In the data rows, the value 128 means zero.
Some points, each followed by its number:
[  2  34 141 223 200 255  18 217   0 116  92] 0
[161 110 121 127 113 139 155 149 131 147 170] 1
[109 107 115 152 138 125  98 122 149 119 133] 2
[145 130 118 123 116 125 149 138 128 131 131] 3
[ 98 166 171 135 170 122 102  62 131 129 147] 4
[118 104 112 159 132 119 142 137 124 132 152] 5
[115  99 130 165 118 137 116 138  81 109 126] 6
[133 146 138 134 141 126 127 107 130 131 124] 7
[116 152 164 131 107 130 130 120 121 110 110] 8
[169 115  84 146  59 100 194 167  70  73 103] 9
[110 114 133 152 156 132 114 128 113 174 150] 10
[118 128 107 150 121 119 106 150 168 153 127] 11
[148 127  83 117 129 108 162 128 151 141 149] 12
[170 207  84  93 101  73 162 100 173 113  93] 13
[134  92 166 115 126 168 141 185  42 139 118] 14
[141 122  97 126 114 100 155 138 133 129 110] 15
[134 173 204  78 141 133 101 160 113 206 117] 16
[125 133 214  73 102 225 167 131 102  67 169] 17
[131 132 107 135 145 111 136 117 133 137 113] 18
[137 131 113 106 157 117 129 101 151 131 121] 19
[136 116 121 119 146 147 103 153 114 138  92] 20
[120 113 142 114 140 141 118 117 142 128 157] 21
[122 125 142 125 132 122 115 119 130 126 127] 22
[124 121  87 145 145  98 107 137 156 167 110] 23
[104 163 128 166 130  78 121  94 162 150 126] 24
[132 105 113 126 120 153 140 151 170 137 138] 25
[143 105 115 132  99 126 160 155 109 111 131] 26
[ 99 114 155 134 126 136  80 144 134 102 109] 27
[171 140 114 111 156 141 134 120 100 184 126] 28
[101 108  72 179 135  96 135 136 117 117 103] 29
[ 91 144 156 139 131 128  98 135 158 134 119] 30
[107 125 173 118 148 110  92  91 132 111 113] 31
[161  90 114 116 105 165 166 170  80 106 122] 32
[132 121 119 116 136 130 138 132 122 127 121] 33
[120 103 134 133 140 108 131 114 144 137 165] 34
[128 161 142 198  88 139 107  44 166  45 137] 35
[115 148 138 135 132  94  98 117 147 156 132] 36
[152 121  76 115 105  82 177 147 139 133  94] 37
[164 168 126  95 190 107 164  33 160 143 161] 38
[123 158 141 131 127 107  93 120 145 147 111] 39
[ 79 153 150 133 146 127 151  83 110  52  99] 40
[127 133 102 165 115 102 152 138 115 140 116] 41
[108 147 158 133 148 181 124 123 170 173 219] 42
Which point above is nearest to each new point by angle? Its number follows each.
[123 124 104 142 136 108 117 134 144 152 119] >> 23
[131 173 205  77 146 134  97 169 113 219 121] >> 16
[140 123 118 109 135 127 160 122 125 116 112] >> 33
[164 135 115 114 149 133 138 125 102 176 130] >> 28
[158 180  92 114 105  81 161 114 149 115 101] >> 13
[133  96 156 120 132 161 131 175  57 143 122] >> 14
[131 176 208  74 145 131  99 171 110 226 123] >> 16
[130 117 135 127 127 135 131 140 108 132 128] >> 14
[127 135  90 183 110  92 167 145 105 143 112] >> 41
[107 104 121 139 144 149 114 135 117 122 128] >> 0
[ 69 255 215 165 144 161  47 127  45  88   0] >> 8
[123 144 144 125 111 122 130 141 123 124 119] >> 8
[118 122 132 160  86 138 102 147  84  90 112] >> 6
[132 125 117 122 136 137 112 143 120 122  91] >> 20
[129 132 106 136 148 112 135 116 135 136 112] >> 18
[117  80 165  85 139 191 157 144 108  92 156] >> 17
[103 126  71 194 107 110  60 187 229 188 126] >> 11
[112  95 140 126 125 155 118 131 142 106 163] >> 21
[108 122 150 129 127 132  89 127 139 105 123] >> 27
[ 80 232 189 167 148 153  69 122  68 102   0] >> 8
[141 124 111 109 140 125 167 117 125 115 111] >> 33
[125 137 133 157 111 132 118  95 144  96 134] >> 35
[108 103 123 139 144 147 118 137 116 123 125] >> 0
[116  88 137 138 150  93 137 104 153 145 184] >> 34
[175 132 104 110 153 136 143 127  92 190 129] >> 28
[123  86 144 123 104 114 105 147 125 112 128] >> 27
[134  92 159 114 123 161 144 175  56 134 126] >> 14
[107  11 218  25 151 255 205 169  81  41 198] >> 17
[125 106 101 134 156 160  91 110 134 108 120] >> 2
[132 122 121 122 138 139 113 140 120 133 109] >> 20
[ 95 108  61 184 136  86 138 134 119 112  99] >> 29
[121 106 116 155 126 123 138 137 125 130 153] >> 5
[115  94 111 170 128 119 143 137 125 130 166] >> 5
[109 152 157 134 151 119 112  88 131 128 137] >> 4
[117  82 106 140  88 158 107 167 147 101 146] >> 25
